Some points, one per row:
(2, 25, -1, 68, -31, 3, -29, -22)
(115, -14, -44, 17, -54, -1, 31, -24)
(-69, 33, 19, 6, -5, -3, 23, -22)
(21, -56, -23, -21, 42, 24, 29, -13)
(79, 87, -10, 6, -78, -7, -41, -3)
(29, -46, 86, -13, 38, -19, 9, -47)
(127, 36, -44, -30, -75, -26, -12, 29)
(90, 14, -17, 31, -61, -26, -57, 48)
(127, -66, -43, -4, 8, 1, -54, 42)
(18, -57, -28, 10, 33, -9, 27, 5)
(66, 59, -26, 22, -50, -28, -26, 10)
(59, -82, -31, -55, 63, 32, 41, -15)
(28, -81, -58, -4, 37, 14, 35, 17)
(-61, 31, 43, -9, -3, -16, 13, -11)
(-83, 13, 73, -32, -69, 14, 20, 5)
(-81, 1, 7, -46, -4, 25, 49, -2)
(48, 8, -19, -1, -19, 4, -59, 46)
(127, 36, -31, 6, -105, 1, -43, 25)
(14, -68, -50, 13, 39, 10, 15, 18)
(37, -82, -29, -42, 64, 27, 44, -13)
(16, -44, -30, -13, 111, -1, 1, -7)
(-72, 3, 3, -27, 10, 34, 40, -24)
(-81, 50, 11, -5, -11, -10, 19, 0)
(-44, -13, -49, 1, 15, 25, -33, 60)
(-39, 58, 45, 4, -4, -39, -1, -15)
(127, -48, -20, -20, -30, 6, 21, -14)
(22, 28, -34, 18, -19, -43, -23, 53)
(29, 83, -36, 11, -14, -3, -15, -22)
(-70, 0, 5, -24, 8, 30, 43, -24)
(77, -76, -22, 18, 9, 51, 3, -39)
(-76, 25, 22, -48, -24, 58, 19, -19)
(-62, -31, 62, -12, 56, 3, 16, -34)
(30, -117, -36, 2, 39, 28, 17, 19)
(32, -77, 14, 21, 39, 29, 1, -38)
(-39, -26, 1, -54, 70, -10, 43, 4)
(46, -60, -8, 34, 8, 33, 3, -38)
(18, -63, -22, 6, 42, -9, 29, 2)
(-97, 53, 21, 10, -28, 10, -2, -3)
(-1, 44, -36, 11, 42, -31, -47, 40)
(-47, 32, -8, 17, 1, -5, 15, -13)
(-92, -2, 53, -24, 35, -15, 19, 1)
(-72, 28, 27, 22, -5, -7, 16, -24)
(-72, 44, 24, 6, -12, -13, 12, -8)
(-56, -35, 45, -11, 45, 4, 25, -26)
(81, -27, -23, -5, -87, 1, 18, 27)
(-34, -84, 19, 13, 106, 11, -17, -6)
(-55, 35, 6, 15, -14, 4, -13, 5)
(-51, 14, 15, -4, -9, 6, 27, -18)
(-79, 48, -3, 14, -26, 14, 13, -12)
(78, 95, 5, 0, -77, -20, -44, 0)
12 more points follow, each with its number after it:
(-29, 34, 29, 13, -22, -1, 2, -26) 0
(94, -2, -33, 17, -72, 0, 36, -26) 1
(17, 75, -28, -5, -10, 0, -7, -18) 2
(127, 29, 20, 24, -43, -16, -66, -20) 3
(127, -15, -51, 25, -21, 9, -64, 19) 4
(-42, 49, -16, 37, -12, 1, 2, -21) 5
(-86, 64, 13, -18, -11, -14, 18, 6) 6
(11, 19, 14, -10, 15, -52, -27, 42) 7
(-38, 0, -5, -58, 27, 15, 57, -18) 8
(30, -81, -45, 13, 31, -3, 39, 10) 9
(-16, -3, -33, -53, -16, 9, -15, 83) 10
(-36, 40, 8, -11, -43, 5, 6, 6) 11
Which two of these numbered points are nearest to each point below, looking only along the 2 directions in which the first points spread most? Their numbers follow each, nearest first.
(-39, 22, -5, 12, -4, 11, 10, -18) > 0 5
(-33, 30, 7, 6, -25, 7, -8, 1) > 0 5
(-55, -17, 11, -60, 55, -12, 51, 6) > 8 0
(79, 11, -2, -5, -2, -50, -44, 47) > 1 3
(-88, 27, 66, 14, -26, 19, -28, -12) > 6 5
(-47, 44, -12, 39, -16, -1, 5, -19) > 5 0
(80, 34, -67, 16, -53, 45, -31, -6) > 1 3
(69, -93, -28, -4, 68, 26, -18, 6) > 9 10
(77, -119, -20, -19, 89, 38, -15, -1) > 9 8
(31, -90, -53, 5, 22, 21, 33, 15) > 9 10
(118, 60, 5, -8, -111, 17, -62, 10) > 3 1
(-9, 18, -23, -35, -17, -1, -26, 65) > 7 10
(95, -24, -31, -12, -91, -6, 5, 49) > 1 3
(-33, 50, 0, 32, -17, -32, -40, 35) > 11 5
(8, 19, -24, 0, -3, -37, -7, 43) > 7 10
(54, -81, -29, -50, 65, 30, 41, -17) > 9 8
(-3, 6, -20, 61, 48, -8, -45, -8) > 10 7
(-16, 52, 31, -1, -23, -29, 6, -12) > 11 5
(127, -46, -46, -6, -19, 0, -34, 12) > 4 1
(20, -90, -44, 18, 52, 36, 3, 2) > 9 8
(44, 24, -41, 4, -27, 31, -21, -4) > 1 7
(-57, 66, 13, 12, -83, 17, -5, 0) > 11 5
(-44, -46, 103, -9, 44, 13, -47, -10) > 8 0
(-1, 74, 28, -22, -44, -13, 0, -15) > 11 2
(5, 80, 51, 0, -43, -28, -11, -29) > 11 2
(57, 18, 27, -10, -7, -63, -51, 56) > 1 2
(127, -52, -42, -9, 8, 0, -24, 13) > 4 1
(-15, 24, -19, 7, -12, -40, -3, 45) > 7 2
(22, 9, -39, 36, -42, 25, 8, -20) > 7 10
(121, 36, -30, 23, -85, -13, -49, 27) > 3 1
(127, -71, -41, -1, 11, 2, -55, 40) > 4 1
(-7, 66, 54, 7, -41, -32, -3, -27) > 11 5
(-61, -27, 39, -27, 51, -13, 21, 2) > 8 0
(15, 35, -20, 37, -67, 18, 10, -31) > 2 7
(-38, 44, 21, 10, -26, -3, 8, -23) > 5 0
(127, -64, -40, -1, 9, -1, -57, 41) > 4 1
(127, -29, -31, -2, -19, 0, -23, 4) > 4 1
(39, -89, -41, 5, 42, 6, 28, 9) > 9 10
(42, -91, -52, 23, 18, 19, 24, 9) > 9 10
(-37, 47, 15, 11, -30, 3, 4, -21) > 11 5
(1, -8, -33, 61, 45, 9, -40, -10) > 10 7
(54, -94, -60, 0, 36, 14, 23, 22) > 9 10
(58, -82, -18, -30, 60, 31, -19, 16) > 9 10
(33, -92, -39, 13, 47, -8, 30, 14) > 9 10
(30, -83, -50, 15, 54, 4, 26, 6) > 9 8
(123, -35, -31, 1, -111, -8, 11, 40) > 4 3
(127, -39, -36, -14, -35, 11, 44, -30) > 4 1
(7, 15, -5, 45, 1, -3, -25, -16) > 7 10
(127, 33, -34, -29, -70, -36, -12, 28) > 3 1
(37, -84, -42, 0, 58, 10, 30, -2) > 9 8
(69, -115, -24, -36, 84, 50, -11, 2) > 9 8
(-32, 51, -19, 35, -23, 6, 5, -24) > 11 5
